Rotation paths and how fast each direction turns (degrees each step)
Each turn is a multiple of 5 degrees from 10 to 175, or 0.
Each row of a path follows its step; steps can be skipped.
Path 1:
step 1: [-34   8 -25  -1  15  16 -39  20  -3 -32  -6   1  -7 -29   5 -27 -29 -25
  -8 -35  15 -25  15 -13  -6   4  22  25  -1   3   8 -27 -11  41   8 -32
   6  12  -4  15 -14  -5   7 -33  -4 -13   6   3  24   2 -18  -5 -16 -13
   4   2  30   3  -2 -45  -7 -23   6  23 -25 -11 -12 -11   1]
step 8: [-32  36  23 -16  16  -3 -20 -11   4 -55  -8   1  28 -14  17   4 -13   6
  -6  36   1   2  25 -29  -5  14  10 -12  10   8 -44   2   6  24  21 -26
   3 -26 -17  -2  29   1   9 -10 -18 -21  -4  42   5  -7   8 -12   7   1
  -6  -6 -15  23  -7  -6 -15 -37  16  11   1   4 -19   2 -19]
step 9: [-16  19 -45  -7  13  14  17 -10 -13 -19  30 -24 -29 -16 -12  -8 -24  -1
 -25 -13 -13   0   8 -12   0  22   3 -18   3 -21  15  -6 -22  28   5  -9
  30  10  -1 -26  32 -28   1  24 -12 -16 -16 -14  19   0  30  29  17 -16
   6  22  27  34  -2  -3  -2  -2  -3  33 -17 -21 -23  22   3]
step 11: [  4   3  16  21  -2  22 -24  21  25  11   3   6  15   5   4  -4   0 -12
 -23   8   9 -28  15 -20  17  -6  -9  -7  11  -1  -4  12 -55  19  18   7
  -8  -5   0   5  -4 -15  -2  10   0  -3 -18 -13  -3  35  30 -28 -26  12
  -1  -8  30   0 -16 -41  -1  43 -13   6 -35  29 -12 -46  -5]
step 12: [-19   9  17  24  -8 -20 -26  -1   5  23  10   9 -28   4  11  -7  -2  18
   2 -39  -2 -10  27 -22 -23  -2  22   9  -9   8 -26   8 -34   4  16  -1
   9 -36   1  40  -9  -9  22 -15   6 -20  -4  28  25 -18   0 -27 -15  18
  -5 -18 -30  39  -6   4  28  -9  10  40 -24 -12   2   5   2]
step 18: [-29  10  21 -13 -12  22 -32  -4  13  -9  -3  -4   5  12  10 -33  16 -11
   3   2  13 -28  -7 -21  17   6   5  18 -25  -5 -43 -21 -29  35 -21 -46
  49   0   5  25 -24  -8 -13  19   3  -6  -1 -11 -20  -4  15  -8  -8 -19
  -4  10 -20 -30 -21 -10   0 -12 -14  29  -4  15   9 -10 -15]
step 21: [-40 -34 -28   5   4 -25   0   3  35  20 -18   9 -20   5  46 -24 -21  -1
   5  24   0  -5  19  -3  -1   8  -2 -10  17 -20   7  -5 -31   7   8  30
  18  21  27 -26  14 -25  10 -12  -8  -7 -32  10   1 -39  20  -3 -10 -23
  -9   4  27  12   9 -17 -21   4  -7 -13  14  19   7 -23  11]
step 29: [-24  -8  14  12   1  30 -12   7  -8  10   9 -15 -20  19  26 -39  33  10
 -17 -12  -2  16  39 -11  24  -1 -11   0  43  -6 -27  21 -15   5   7   2
  24 -24  43   0  -5 -36  29  -5 -19   2 -16  -2  -4  14  22  -5 -27 -17
  -3  -6 -16  27  -5   2  -6   4 -26   5 -17   4  23 -11  20]
[  4   0  -2   1   0   0  -3  -4  -3  -2   3  -8   2  -1   2  -7  -4   1
   1   2  -5   6  -4   6  -3   2  -7  -3   0  -4   4   5  -5  -1   6  -5
   2  10   8   1   1  -5   5  -9   0   1 -10   1   5   3   4   1  -5   8
   6  -5   2  -7  -3  -1   2   5   0   7   3 -12   0  -5   4]
145
[ -9  -3   2  -6   1   0   0   1   1   3  -3   5  -8  -1   0  -7  -3  -2
  -6  -3  -4  10   3  -3  -1  -1   1  -3  -1   6  -3   2  -5  -6  -8  -2
   9   5  -3   0 -11  -2   0   0  -3   1   4   2  -2  -6  -2   6  -6   3
  -2   7  -1  -3   2  -4   5  -4  -6 -10   0 -10   4  -2   1]
130
[  3  -3  -8   0  -4   0  -2   2   7   0   8   1  -5  -6   6   0   4  -6
  -3  -1   2  -8  -3   0  -2   1  -4   4  -7   1   3  -2  -7  -2   0   6
   0  -2  -4  -3  -4   8  12  -7   2   1   2  -1   3  -1  -3  -5  -1   7
  -2  -1   7   3  -1  -7   3   3  10 -10   8   5  -2  -3   1]
70
[  5  -4  -8 -10 -10   7   0   1  -3   7   3   5  -1   2   7   2  -8   4
   6   2   0  -6  11   0   1  -1   0  -4   2   6   1  -6   6  10   1   3
   4   3   5   5   1  -1   6   3  -5   7  -3  -2   0  -2  -1   9   1  -7
   2   0  -1  -1   0   0   1   2   4  -1   3  -3   3   4   6]
95
[-1  3  3  7  0  5  0 -3  1 -1 -2  6 -5 -1  0 -5 -2  8 -1  3  7 -1  3  1
  1  4  8 -1  5 -6 -1 -3  4  4 -6 -6  1 -4  2  2  5 10  6 -1 -1  3  6  5
  7  1 -7  1  2 15  2  0  5  2 -5 -1  0  5 -5 -1 -9 -7 -6  4  0]
100
Path 2:
step 1: [  7 -32  -1  18  11   6   0  18  11  25 -12 -12 -34   3 -22  -1 -18 -19
  54   9 -15   0 -16  12  13  -6  34  -9 -17  -6  23 -15   7 -18  -8   2
  11   9  18  -6  -7 -17  30   9  17   2   6  -7  16   7   2 -18 -25  27
 -15  25 -15 -16  31 -21 -23  25  31  28 -10 -42  -8 -15   9]
step 15: [ 14  21   3  40   7 -25 -29  -2 -12  34  10  40 -27  -1 -17 -11 -13  -2
   8  -9 -16  10  -6  15  -6   0   9  27 -16  26  16 -32 -19 -17   1 -32
  12  -6  -9   5   2 -26 -14  18 -29 -14   9  -4  22 -12 -11  -7  18 -15
   0   8  -8   2  27 -33 -14  -8  15  14 -11  20 -47 -12  13]
step 17: [ 17  -8  10  26  -1  10  -1  40   4 -10  14  20  -2  42   7  15  -4 -29
 -13  12 -23  33  -1 -19  32  -5 -12 -23   4  -2  10  -5   2  -9   3  -8
  31 -23 -16 -14  39 -40  15 -22   4 -25 -29 -13  53  -9 -19  16  10  -4
  -8  -6  -5  -5  16 -14  13  -6   5  26  -2 -12  -8   8   8]
step 18: [  0  -4 -23  13   3  20   7  34  29  23   7 -20 -24   1  20 -24 -19   9
 -15   4  -4   8 -23  13  -5 -17 -11 -28 -20 -14  31  -3  -6 -13   7  15
  29  12  29  -9  14 -29  10  -4  19 -24  29  14  20  -5   8  -8 -35  18
 -14  17 -14  -2  -6 -26 -23  26  54  -5   6 -17 -13 -10   4]
step 20: [ -3   8  20   5  16 -22  10  13 -10   7  15 -13 -20  39  -1   6 -36  31
   7  11  18  27 -39  15  10  -8  22   0 -41  -5  15  22 -21 -11   1 -17
 -10  19   1  30  -2 -17   7  18 -11  12 -19  10  27   4 -23 -25   9   9
  -5   3  -1   3  -6 -38  24 -11  24 -15  14   6 -11 -33 -37]
step 21: [-31  30   3   4 -13  -5   9  44  18  24  -6   5   3  12  -2  -4  18  16
  -1  -7 -22  13  -9 -11 -24  14 -10 -19 -28  20  10  19  -3 -47 -22 -10
  22 -23 -17  22  18  28   7  -4  12  33  -8  13  17  -4  10 -10  22  21
 -18   3 -13 -10  -6  -4  19 -28   5  -2 -22  11 -17 -36  33]
step 26: [-38 -21  26   6   2  11  -1   9  24  14   2   8 -51   0   4   3   4 -14
  35 -38  -3  -7  -6   4  10 -15  -4  -8   2  12  14 -20 -17 -19   7  -6
  12   3   5  13   0   1 -11  30 -33 -22  -6  18  13 -20 -12 -29  -1  34
 -31  18 -24  19   4  -9 -14 -26  -6 -10 -43 -19   0 -29  18]
step 29: [ -9 -15 -20  18  -5   9 -26  16  15  44 -11  23 -19  20  19 -16 -13  26
 -11   7 -28  33   9  41  10  -1 -12  -7 -16 -24  14  -8  13 -12   5   6
 -20 -12   7  -9   9   5  10 -12   7   0  -8  10  31  10  -3 -27   7   3
   5   4 -34   3  10  -1  19  -2   4  47   3 -33 -27  31  36]
[  6  -5  -3  -2  -1   6   0   5   7  -2  -3  -1  -1  13 -11   0   1  -5
  -9   3   0   6 -10   3   0   4   3   9   0   6   0  -1  -6  -1 -10  -2
  -3  -2  -3  -3   4  -1  -4  -1   0   5   5  -4  -5  -6  -2   5  -3   0
  -4  -1   3  -4  -1  -8   0   8   1  -4   3  -2  -1   0   3]
20
[ -1   7   2   2   0  -8   4  -7   7 -10   7  -6  -6  -5  -3  -1   3  -1
  -1   3  -1  -1  -1   8  -3  -6   9  -7  -3   4  -2  -1   1   5   5   0
   4 -10  -4  -3  -8  -2  -2   2   1  -2   4  -1  -6  -4  -4   3   2   2
   7   2 -11  -2   5  -2  -5   7   4  -2   3   1  -1   2   3]
85
[  3  -3  -3   0  10  -4   8   6  -5   3   8  -1   5   3   3  -1   4   6
  -3  12   1   1  -3  -9  -6   1   2   2   0  -1   1  -7   6  -8  10  -2
   2  -4  -1  -3  -2  -6   2 -11  -4   0   2  -2   5   4   2  -6  -3  -2
   3   1   1  -4   2  -9  -3   2   2  -2   0  -4  -1   1   2]
25
[ -9   6  -7  -4  -3   3  -4   5  -5   0  -3   9  -3  -2  -3  -3   3   4
  -7   1   0  -6   4   2  -3   0   4  -1  -7   0   2   6  -5   1   5   2
   0   4   1   6   3  -1  -3  -5  -1   0  -1   7  -2  -7  -1  -2  -6   1
  -1  12  -5  -6  -7  -1  -4   4  -6  -6 -11  -7   2   2   5]
140
[  1   6   1   2  -3  -1  -2   6   4  -2  -2  -2  -2   3   1  -6   2   5
   2   4  -8   0  12 -11  -6   3  -1   2   1   1   0   4  -8  -5   0  -5
  -4   0  -3   3  -1  -5  -6  12  -7  10  -1   4  -1   1  -3   6   1  -1
   8  -9   2   7   3  -3  -2  -3   0   1  -3  -2   0   6   2]
60
[ -1   0  -4   0   1  -4   3 -13   0   4   7   3   5   0  -2  -9   0   3
  -3   1  -3   1  -1   3   0   0  -2  -2  -2  -3  -4   0   0   8  -2  -6
   4   4   4   8   6   4   4  10  -2   1  -1   6   4   3   1   0  -7   2
   1   0   9  -3  -4  -4   5  10   9  -2   7  -5  -7   7  -3]
155
Path 3:
step 1: [ 41  13  34 -20 -30 -13   4 -16  12  -6 -21  21   5 -27   0  24  17  12
 -13  -8 -33 -10 -24 -26  11   7  26 -26 -34  18 -16   3 -23   8   4 -10
  -5  25   0 -16 -24 -21   3  -6 -11   3  14   4  15 -29  18  16  -4   4
  -1  36  10   6 -20 -21  -8  -7 -13   0  -8  14   8 -38 -35]
step 12: [ -6  44 -17   1  -1   0  -4 -16  18  19  -6 -24   5  -1   8   3  11 -17
  -7 -20 -53   0 -27   2  39   4  10 -22 -12 -27 -17   4  14   9   6   3
  24  12  24  -6  -5 -13 -30 -10   7   7  10  23   2 -11 -35  17 -36   6
 -27  18  10  27  23   0 -26   4  25 -14  10  27  26   8  -8]
step 14: [  1 -26  -5 -15   5  -9  -9   8 -18  -6 -22  29  15 -17   3 -12  24 -16
 -23 -58  12  -8  15 -11  -1   5 -18 -36 -19  -3 -41  -1 -35  15   9  17
  18  12   5   2  -4  17  10  11   2 -23  30 -13 -13   3 -20  19  -3  -7
 -36  48  13  -8   1 -17  20   5 -15  11 -17   3 -15  12 -12]
step 15: [ 15  10   0 -37   0 -16 -28  -6   6  -9  -6   4  31   8  20 -23 -11   9
 -13  15  -5   6  11 -32 -12  11   9   7   5 -29 -18  14  16 -21  35   5
  43  21  14  -4  35 -14 -28   2 -23  14   0  41 -11 -11 -32  -3   2  -1
 -19  -3  -3  21  29  -2  20  30  25 -11   1   9 -11   5 -31]
step 22: [ 10   2  28 -14  -7  -5   6  11   9  17 -16  18  -1  -5 -12   1   8 -31
  -8  -1 -23   7  -3 -37  -9 -21 -14 -19 -52  -3 -46 -19 -38   9  -5  -1
 -21  11  29  -5  24  -6  22 -13 -46 -20  25  27   3 -19   9  -2  14  -3
   5  11  -3  -8 -31   8  -2  21  -7   1  -4 -17  33   2   0]
step 24: [ 29 -11   2 -40  32  12 -24 -25 -16  46 -21 -24 -22   0   4   6  17  20
  -1  10 -17  -6  -9 -19  -8  14  10  -7   6  -3 -13  11   2   0  21  -5
  16  -5  14   0   6 -20   2 -25   1 -21  21  12  16   9 -35  -5 -35  13
  11  21 -10  38  29  14 -13  37  -2  -8  16  11  -2 -31 -17]
step 28: [ 20  18   4 -12   7 -13   0 -36 -22   1   5  24   4  -1  20  15  11   9
   2   2   4   5  -6  -4   7  28  -5  -3 -32  29   4  -9 -15   7  13  -1
  15  60   6  -7   4   2 -38  -5   4  -1   4  40  17 -29 -17   1  -2 -39
  24 -11  12  33 -14 -26 -34  11  -7 -21   7  -7 -30 -26 -11]
step 29: [  2  -9  -8 -18  15  -3  10  -2  -6  21 -22   7  -3 -20  -9  -8   7  -1
  10 -39  20 -13  24   7  28  -6  -1 -20 -38 -41  16   0 -15  -9  -6 -26
  23  -5  28  20 -39   3 -29  34  -5 -38   3  10  -8 -11 -35  10   2  28
  -3  30  13  -8   9 -30  -8 -12   6 -10 -26 -16 -14  -5   0]
[  4  -6  -5  -1   2  -3   5  -9  -6  -4  -6   6  -2   2   4  -1  -5   1
   5  -6   2   3  -1  -1  -2  -4  -3  -5   1   3  -3  -6   4   4  -4   1
  -7   2  -2  -2   9  10   2   4   5  -3   8   2   3  -2   2  -4  11  -2
   7  -2   4  -6   2   5 -10   1   3  -3   5   7   5   2   0]
125
[ -5   1  -1   1   1   1   2  -2  -1   9   0   7   4  -7  -3  -1   0  -1
  -3  -3   3   1   9   0  -8   8   0  -3   9   5   3  -5  -8  -2  13   1
   0  -3   3   0   6  -3   6   2   1   1   7  -2   1   5  -4   1  -4  -3
   4  -4   4   2  -4  -2 -10  -5   7   1  -4  -8  -3   1   3]
100
[  9   0   1  -5 -11  -3   1  -1  -8   1  -7   2 -11   1   5  -8   1   8
   3  -2  -1   6   5  -2   1  -1   2   6  -1  -5   3   0  -4   9   0  -7
   3  -9   6   6  -7   2  -1  -2  -3   2   0 -10  -1   5   0  -2  -3  -4
   2   1   1   1  -6   3   0  -1   2   5   1   4  -6  -2   2]
140
[ -3  -1  -3  -2  -5  -2 -10  -2   5   9   2  -3   0   1   5  -4   1  -8
  -4   0   3  -2   3   3   0   3   7   5   1  -2   1   7   3   2  -2   1
  10   1   1  -8   6   9   6  -1   3   6   2   6  -2  -2  -2  -3   3 -16
   2  -2  -6  -3  -2   7   1   7   0   3   2   1   0   0   4]
90
[  6   8  -5   0   6   1  -2   1   6  -4   2   3   3  -2   4   4  -1   3
   1   1  -5   6   6  -4  -2   1   3   1   2   2  -3   4  -5   6   0   4
  -6   1  -7   2   1   2   0   4   4   0  -5  -2   2 -13  -7  10  -7  -5
   5  -3   5   4   3   2   1   3   3  12   3   5   2 -10  -2]
160
[ -2  -2  -2  -2   7  -1   0   3   2  -1   2   4   0   1   4   9   9   0
  -1  -3  -1  -3 -13  -5   4  -4   3   1   2  -2   0  -1   0   1   1  -6
   8 -14  -6  -3   2  -5  -2  -1   1  -8   2  -3   8  -5  -5 -10  -1  -5
   4   5  -3  -3   2  -3  -3 -10   2   2  -2   2  -4  -3   4]
65
[ -4  -4  -2   4  -2  -1  -8   0  -2  -2   2  -1  -9   2  -9  -2  -1  -3
   4 -11   9   5  -2  -3   3   2   1  -7  -6  -2  -7   4   0  -3   9   6
   0  -6  -4   1  -1  -3  -2  12   1   7  -4   0  -4   3  -5   2   0   3
   1  -3   0  -1   9   8  -1  -4  -5  -1  -2   2  -3  -6   3]
120
